In the rows, zero is written as 128.
Each run below is a few steps of one of 6 hidden systems, one row a step.
path 1, Bura (10 x 22):
[[ 98 181 151 123 128 152 124 129 162 153 116 139 145  90 183 167 136 114
  164 111 179  86]
 [164 105 144  85 156 126 129 155 130 160 140 142 150 136 196  63  79 141
  116 144 108 105]
 [117  98 154 134 109 114 170 100 151 133 106 133 168 155  76 110  70  99
  180  95 166 164]
 [154 182 120  74 103 155 106 135  97 111 109  98 141 189 132 157 128 127
   93  95 183  64]
 [178  76 113 123 133  89 154 174  50  89 152 114 139 157 108  61 149 154
  147 146  88 141]
 [103 133 141 195  74 114 175  92 152  50  95  87 108 119  94 190 149 110
  128  69 124 161]
 [109 163  75  97  97 159  63 128 118  90 173 105  56 127 183 117 181 162
   65 185 137  95]
 [115  91 143 191 121  79 183 163 134 172 134 182 133  45 102  85 171 162
  143 210  76 182]
 [ 92 145 184 192 133 190 121  69 238 173 105 154  72 140 157 208 109  80
   80  91 124 111]
 [118 155  86  51 211 143  52 159 130 189 173 197 110 161 171  60 125 143
  185 216 195 103]]
path 2, gib (10 x 22):
[[123 105 119 130 131  99 139 145 128 130 143 130 138  42 158  91 124 160
  122 159  65 161]
 [ 73 103 122 154  97 165 127  84 193 102 158 134  62 127 139 103 111 122
  135 145 134 156]
 [111 175  71  51 172 134  75 128 146 129 131 157 126 115  98 105  91 152
  142 146 162 135]
 [162  99 169 123 180 126 164 160 163 153 123 167 144 129 188  70  68 131
  157 120  96 118]
 [114  94 132 144 124 163 135 104 137  98 133 118  99 241 114 119 123  82
  190 108 194 130]
 [160 180 117  58 133 107 126 158  64 133 106 118 213 125  66 139 108 141
  154  77 169  92]
 [198  75 198 169  84  91 188 153  85 124 143 107 143 156 187  92 137 129
   83 101  75  93]
 [ 81 125  94 165  51 190 123 123  77  82 156  76  86 155  82 169 232 119
  148 151 161 115]
 [130 228 101  73  96 123 111 150 126 124  96 112 164   4 120 172 122 189
   35 113  96  93]
 [139  57 134 175 138 129 134 139 170 149 132 131  62 135 239  89 148 139
   35 233  46 160]]
path 3, Ren:
[[136 139 132 124 110 149 132 144 136 120 155 142 101  97 137  97 130 163
   95 128  90 101]
 [110 118 163 155 114 168 153 136 145 168 119 129 142 110 164 145 137 109
  148 133 131 106]
 [142 146 105  75 161 153  91 140 121 153 108 118 147 144 153 137 105 129
   97 143 132 110]
 [167 102 148 129 125 102 177 159 119 118 109 123 160 124 139  91 101 144
  123 120  92 135]
 [122  76 141 153 129 130 127 103 119 168 121 118 131 190 117 141 132  85
  129 152 145 153]
 [158 152  89  93 144  99  98 154  66 116 140 132 130 151  87 117 159 155
  113 150 136 121]
 [133 110 152 192 112  76 163 121 113  85 128 106 126 104 138 155 164 119
  145  90  99 150]
 [ 80 137  87 139 137 146  89 100 164 122 123 133  70 151 132 155 158 118
  126 185 165 161]
 [115 193 107  89  93 103 130 147 118 117 131 138 159  33  97 119 132 179
  124 126 134 118]
 [107 103 179 176 133 122 126  74 191 153 146 137 108  82 190 148  92  97
  115  82  89 138]]
path 4, Liper:
[[146  95 140 142 148 156 126 126 102 130 133 101 138 124 117 153 124 113
  116  85  63 122]
 [121 118 110 134 140 126 117 135  72 128 130 106 152 136 103 160 173 109
  180 130 144 135]
 [132 150 103 122 152 126 137 148 135  71  82  95 131 113 172 163 136 135
  131 118 117 137]
 [103  87 104 132  88 123 112  95 109 112 152  81 122 105 138 124 137 125
   99 152 106 164]
 [ 82 151 122 157 111 109 150 119 164 120 104 148 121  98 107 146 149 127
  169 151 171 162]
 [110 135 142 114 131 139 122 113 180 142 130 126 131  71 204 120  83 131
  110 118 109 120]
 [122  78 141 127 109  91 133 112 113 191 149 147 156 139 113  77 114 119
  132 182 148 162]
 [140 157 158 132 168 108 145 123 186 111 102 173 114 177 132 124  86 113
  169  82 173 120]
 [156 130 126  61 126 136  74 104  94 160 158 106 161 134 130 115  73 129
   64  93 115  95]
 [169 122 144 152 100  76 183 157  74 118 105 139 158 174  39 118 156 137
  137 123 142 136]]
path 5, Ren:
[[145 152 132 121 103 103 140 152  85 106 137 116 150 108 130 128 158 146
  137 108 133 102]
 [117 112 139 163 124 120 125  95 153 107 121 106  98 142 172 160 138 102
  114 115 126 142]
 [111 162  96 100 110 142 126 148 146 123 114 143 111 127 115 108 137 158
  113 185 163 130]
 [126 142 161 136  91 106 140 109 123 150 128 118 170  67 122 152 112 126
  107  85 114 119]
 [131 117 138 142 170 145 105 117 177 147 139 161  74 156 169 118 115 121
  102 145 108 126]
 [133 156 130 100 123 142 164 182 116 151  97 151 175 120 104 109 128 145
  169 150 164 104]
 [151 105 148 126 148 107 108  85 112 139 121  93 162 144 133 171  88  90
   99  61 102 136]
 [151 101 107 134 155 136 144 161 144  92 133 160  66 193 116  65 136 153
  130 176 112 145]
 [109 128 138 144  76 127 160 131  72 147 112 103 192 114  61 167 167 110
  176 117 169 126]
 [140 131  95 128 169 112  49  82 117  94 159 100  73 138 145 170 138 121
   62  98  80 138]]
path 6, vimud (10 x 22):
[[ 90 115 123 115 125 146 123 118 126 155 124 109 170  97 144 140 117 105
  176 137 156 139]
 [154 114 105  94 149  92 110 147  76 139 125 108 166 130 137 116 134 137
  120 154 117 140]
 [124 102 125 137 139 127 121 125 107  93 172 126 103 155 142 100 146 118
  189 110 137 125]
 [108 156 122 113  85 117 137 123 116 118  99  99 165 125 130 157 137 118
  145 128 193 126]
 [160 143  91  99 130 114 105 149  86 102 142 122 113 144 105 109 147 164
   82 147 109 119]
 [115 122 160 158  85 142 145 108 145  99 177 140  87 138 137  98 132 126
  152  88 141 101]
 [123 181 135  98 100 144 128 128 149 161  79 124 157 136 131 166 114 126
   85 135 180 101]
 [154 126 112 114 152 141 123 165 119 141 154 170 102 120  82  77 129 173
   96 159  71 121]
 [125  95 196 175 112 115 172 102 175 137 139 153 121 152 155 103  95  97
  165  88 143 127]
 [121 163 101  98 175 152 111 138 141 171  50 130 165 151  94 192 118 111
  118 158 160 142]]
path 7, Bura:
[[113 147 128 147 175  93 105 115 115 153 112 129 159  87 129 197 152 101
  166 108 133 146]
 [140 124 121  96 169 115  71 105 113 142 151 105 141 106 187 143 103 117
   98 102  99 119]
 [103  99 124 112 122  92 113  96 107 148 165 124 170  80 107 102 100 120
  173 119 132 163]
 [123 161 160 120  86 144 122 109 118 151 135 107 165  87 128 167 113 119
  104  68 135  83]
 [137  95 131 106 119 158 112 134  95 125 200 126 116 132 150  63 121 139
  152 120 108  94]
 [109 144 157 153  88 123 190 140 148 105 114 137 151  80 111 121 124 133
  186  95 144 127]
 [140 147 137 103  97 188 128 134 160 105 127 114  95 153 174 114 100 144
   70 112 123  77]
 [116  96 111 124 114 132 163 159 123 125 141 155 123 142  91  49 130 151
  179 189 144 156]
 [137 167 162 163 105 149 183 143 168 129  52 127 137 142 112 192 134 121
   93 103 136 108]
 [146  98  92 101 167 167  88 139 119 111 152 125  74 216 162  86 130 129
  116 173 126 121]]
path 8, vimud (10 x 22):
[[135 121 131 141 140 103 127 133  94 158 119 129 157 117 105 152 153 119
  131 137 118 140]
 [144 125 127 146 161 105 131 143 112  96 130 127 114 136 150 137 155 125
  152 113 110 130]
 [100 142 111 131 112 134 134 121 143  87 113 105 122 113 143 147 137 127
  150 122 149 140]
 [126 136 104 106  98 118 109 116 115 113 129 101 128 114 129 131 127 144
   79 143 123 138]
 [126 122 138 130 113 145 103 109 124 129 180 132  95 130 141 110 133 130
  112 113 116 100]
 [114 155 153 118 106 149 128 127 143 163 131 140 146 108 152 133 120 124
  130 124 159  92]
 [151 140 122  94 154 125 124 160 128 159 119 157 141 126 129  96 108 153
  110 157 119 117]
 [130  96 146 142 145 121 145 125 149 134 148 162 118 152 116  78  99 121
  171 122 130 144]
 [121 126 131 126 138 110 140 116 132 150  85 127 167 158  96 159 111  98
  152 125 169 154]
 [150 122  96 135 164 105 124 147  84 109 116 125 132 135  66 144 156 139
  129 129  93 156]]
path 9, gib:
[[131 106 141 172 125 113 140 120 109  96 143 113 111 136 134 144 161 113
  152  97 109 132]
 [114 143  98 117 100 110 120 116 104  88 126  94 138  98 103 148 141 138
  125 116 133 144]
 [129 116 126 121  99 109 132 130 126 130 142 118 135  79 144  98 118 155
   89 147  93 141]
 [ 92 112 119 146 108 166 119 116 157 128 158 138  78 120 137 106 141 133
  125 164 120 136]
 [104 174  97  90 159 156  97 128 165 127 123 152 112 105 122 132 106 144
  133 132 144 121]
 [152 113 137 111 184 118 133 145 160 142 106 151 131 146 177  98  84 127
  129 141 113 137]
 [113  92 139 142 141 157 144 120 141 139 118 132 132 190 117 123 117  89
  191 128 166 139]
 [151 159 141  93 129 107 123 120 101 138 118 129 177 153  80 142  96 117
  141  70 169 105]
 [190  94 165 145 122  77 152 152  63 130 150 118 151 161 151 104 151 127
  119 108 102 104]
 [104 118 134 174  61 158 155 129  86  89 148  87 115 124 107 159 199 120
  156 111 135 111]]
path 10, zikef (10 x 22):
[[140 110 120 111 131 133 107 121 114 125 167 126 117 122 124  95 111 142
  105 121  90 123]
 [ 98 125 111 126 105 155 126 131 107 140 145 125 137 106  94 123 152 131
  159 152 142 133]
 [129 144 134 110 154 146 122 145 127 139 125 123 153  91 180 138 119 128
  150 111 119 101]
 [149 102 116 120 169 130 112 143 106 136 141 144 114 180 117 101 135 124
  144 148 121 129]
 [ 98 124 137 126 110 125 144 110 144 142 111 125 158 130 117 135 108 103
  172 127 180 146]
 [160 146 135 105 156 111 103 120 114 131 112 109 148 143 152 164 109 116
   90  86 118 107]
 [146  87 140 169 109 111 160 134 100 125 127 127 117 177  82 119 156 122
  126 141 118 146]
 [ 93 146 142 139  76 128 139  96 160  90 131 104 120 101 168 147 121 117
  140  92 160 123]
 [162 146  89 107 145 122 108 157  98  94 111 103 113 133 140 140 152 159
   65 148  87 124]
 [110  78 146 163  85 118 173 136 136 149 149 149 125 106 127  67 137 141
  145 185 119 155]]
path 11, Liper (10 x 22):
[[111 124 150 153 138 157 171 143 185 142  94 151 126 115 138 129 113 121
  154 140 125 136]
 [117  93 143 112 140 160 102 105 136 179 148 122 140 141 169 118  92  98
  130 130 128 119]
 [146 120 135 119 148 101 139 134 120 167  87 140 166 181  97 138 111 105
  136 146 164 147]
 [162 128 152 128 141 115 129 108 134  99 113 106 131 172 147 155  91 102
  108  52 122 112]
 [141 138 114 103  91  98  93 110  52 137 151  92 164 137  91 151 152 122
  103 110 151 116]
 [148 174 128 154 106  85 174 165 117  58  88 120 124 114 125 152 173 156
  129 110 134 123]
 [106 130 112 132  84 143  99 111 118  83 192  96  80  83 186 114 163 149
  104 128 103 107]
 [ 85 152  95 139 103 120 136 153 142 149 125 167 108  82  97 107 183 165
  137 230 155 159]
 [108 121 158 166 157 168 158 130 235 124 119 175  69  94 189 102  93 138
  129 135  83 134]
 [ 97  75 134 105 151 161  72  88 130 247 185 161 143 129 116  89  92  98
  138 178 133 138]]
path 12, zikef, 10 rows:
[[150 116 145 150 148 101 147 144 128 132 112 133 129 136 164 129 139 126
  123 136 110 133]
 [118 123 127 140 123 102 117 104 147 115 145 142  95 154 132 115 130 122
  131 136 155 145]
 [121 164 117 119 124 107 126 126 136 128  95 125 146 105 117 158 130 136
  109 134 145 140]
 [157 123 154 141 135 100 140 136 128 144 137 149 124 122 137 113 124 140
   98 120  93 120]
 [108 137 124 142 107 133 121 112 136 118 157 148  91 143  97 115 145 131
  139 129 152 126]
 [120 170 118 112 127 140 141 148 144 116  92 123 149  89 128 152 121 144
  127 118 132 119]
 [160 104 139 124 144 129 133 142 124 136 147 143 118 142 131  89 108 142
  104 126  83 118]
 [ 90 123 118 128  95 158 120 107 132 132 154 133 114 136  86 116 132 120
  156 140 165 135]
 [128 161 124 104 145 152 125 145 130 133  92 106 165  88 151 170 116 129
  124 107 118 108]
 [165  78 141 140 156 131 133 144 107 140 149 140 112 172 126  93 128 126
  119 138  81 126]]

Name the system that made each run.
path 13 (2 x 22):
[[113 136 132 159 135 111 118 117 121 133 144 139 114 106 117 153 163 122
  143 123 124 132]
 [125 147 131 131 147 122 106 124 142 136 143 141 110  98 162 139 134 135
  114 121 112 115]]
 | Bura
path 14 (2 x 22):
[[120 124  96 124 156 175 150 160 144  69 103  97 124  72 137 139 121 150
  144 110  58 141]
 [112  77 129 127  83 153 144  98 148  98 123  64 137 112 179 118  88 117
   99 115  97 151]]
 | vimud
path 15 (2 x 22):
[[133 151 171 129 119 134 156 135 156 156 111 148 152 113 155 133 103 123
  132 101 145  94]
 [150 123 128 136 133 101 116 124 113 121 128 129 104 205 141 127 151 115
  113 146 162 126]]
 | gib
path 16, 2 rows:
[[134 143 118 108 135 112 133 150 134 136 126 159 127 123 115  90 121 156
  127 161 134 133]
 [128 118 161 147 123 104 139 109 120 156 130 128 161 117 124 145 117 103
  143  94 130 129]]
 | Ren
path 17 (2 x 22):
[[133 108 135 117  87  89 143 122 134 146 120 119 150 112 165  89 104 141
   87 171 131 151]
 [117 123 156 156 102  97 142  98 164 122 147 160  96 164 123  98 118 117
  147 123 173 139]]
 | Liper
path 18, 2 rows:
[[152 117  95  77 132 197 113 161  84  99 126  84 132 189 131 115 128 133
  121 130 126  90]
 [131  92 108 150 114 113 186 166  85  79  98  92 160 121 102 120 160 134
  182 147 114 169]]
 | Bura
path 19 (2 x 22):
[[172 136 140 119 148  77 137 153 112 146 112 150 145 148 138 112 126 141
  105 142 127 125]
 [120 126 122 145 165 139 131 132 151 101 139 158  88 161 110 112 128 122
  182 117 137 136]]
 | vimud
path 20, 2 rows:
[[125 128 119 134 134 107 138 113 145  91  97 115 126 154 120 144 113 113
  137 112 143 157]
 [115 136 123 109 104 126 106  97 123 121 136  99 142 104 131 146 108 124
  106 100 130 130]]
 | Liper
path 21 (2 x 22):
[[131 145 100 110 154  89 104 127  93 133 109 120 160 126  97 161 145 123
  137 136 146 151]
 [152 115 124 130 143 106 105 115  90 126 131  95 142 120 130 161 134 119
   89 101  84 134]]
 | Bura
path 22 (2 x 22):
[[134 152  94  97 125 120 132 145 104 105 103 113 158 101  72 136 121 153
  116 123 117 143]
 [154 101 140 142 114 120 138 116 117  79 153 109 101 153 127 106 112 129
  108  78  91 123]]
 | vimud
path 23 (2 x 22):
[[110 154 156 152 106 117 152 133 143 169 126 163 144  80 103 135 139 133
  139 131 138 119]
 [143 130 156 127 149 171 115 128 156 152 145 150  99 153 158 122 105 122
  106 104 109  85]]
 | Bura
path 24, 2 rows:
[[ 97 155 138 133 120 140 132 123 143 154 102 127 153 114 143 171 140 105
  162 132 178 119]
 [162 118 137 101 154 126 116 149 112 156 129 124 145 149 193 109 113 129
  102 143 115 102]]
 | Bura
path 25 (2 x 22):
[[148 140  97  71 134  85 116 137 104  90 103  89 171 130 169 117 101 139
  124 128 153 140]
 [137  80 149 152  86  72 157  95 141 106 133 116 123 151 142  88 100 121
  109 128 127 170]]
 | Ren
path 26, 2 rows:
[[126  95 127 128  84 155 132 115 104 151 144 112 136 138  72 115 121 130
   91 137 108 134]
 [151 112 167 156 124 142 138 134 108 158 138 128 126 161 141 142 147 109
  117 111 116  91]]
 | vimud
path 27 (2 x 22):
[[141 131 145 122 102 172 143 140 121 126 151 148 107 188  84  95 126 132
  135 110 151  85]
 [154 152 130 136 136 130 170 180 119  84 108 146 115 157 106 114 152 150
  163 116 138 106]]
 | Bura
path 28:
[[100 156 120 117  87 160 122 105 149 103 113 107 111 167 129 153 125 112
  128 118 194 112]
 [165 134 115 103 125 110 132 182  81 135 128 133 139 141 145  91 163 164
  109 184 126 109]]
 | Bura
path 29, 2 rows:
[[123 124 132 117 127 131 134 132 120 164 111 122 171  92 116 138 112 126
  125 131 114 135]
 [139 112 147 138 147 132 109 117 110 150 164 136 117 142 135 126 134 114
  134 104 111 106]]
 | zikef
path 30 (2 x 22):
[[153 111 135 116 149 142 142 149 103 148 129 137 162 118  75 113 104 136
  137 103  84 123]
 [151  95 155 146 145 141 166 139 126 111 109 113 144 161 135 131 108 105
  162  84 110 124]]
 | vimud
